[[-10.6  14.1]
 [-56.0  62.1]
 [ -0.3  42.9]
 [ -5.8 -15.6]]
->
[ 14.1 -56.0]

[[ 10.2  -7.7   5.6]
 [  9.5  -6.6  44.9]
 [ 46.0 -10.2   5.3]
 [ 21.7  24.0  27.1]
 [  1.8  26.4 -13.3]]
->
[ 5.6 -6.6 46.0]

[[-50.3  22.2 -32.7]
 [-50.5   7.7  28.4]
 [ 61.0 -16.8  33.7]
 [ 60.9 -14.8 -16.8]
 [ 61.1 -14.7 -16.4]]
->
[-32.7   7.7  61.0]

[[-29.9  -5.0  11.4   9.8]
 [ 54.4  33.2 -31.9 -28.3]]
->
[  9.8 -31.9]

[[  2.1   1.1   0.2 -59.3   2.5]
 [ -1.4  -0.1  -0.6  52.8  -1.1]
 [  0.2  -1.5   0.1  22.8  -2.5]
 [  1.1  -0.5   0.3  -0.1  -1.0]]
->
[ 2.5 52.8  0.1 -0.5]

[[ 53.7 -28.2  17.1]
 [ 40.6 -12.5 -39.2]]
->
[ 17.1 -12.5]
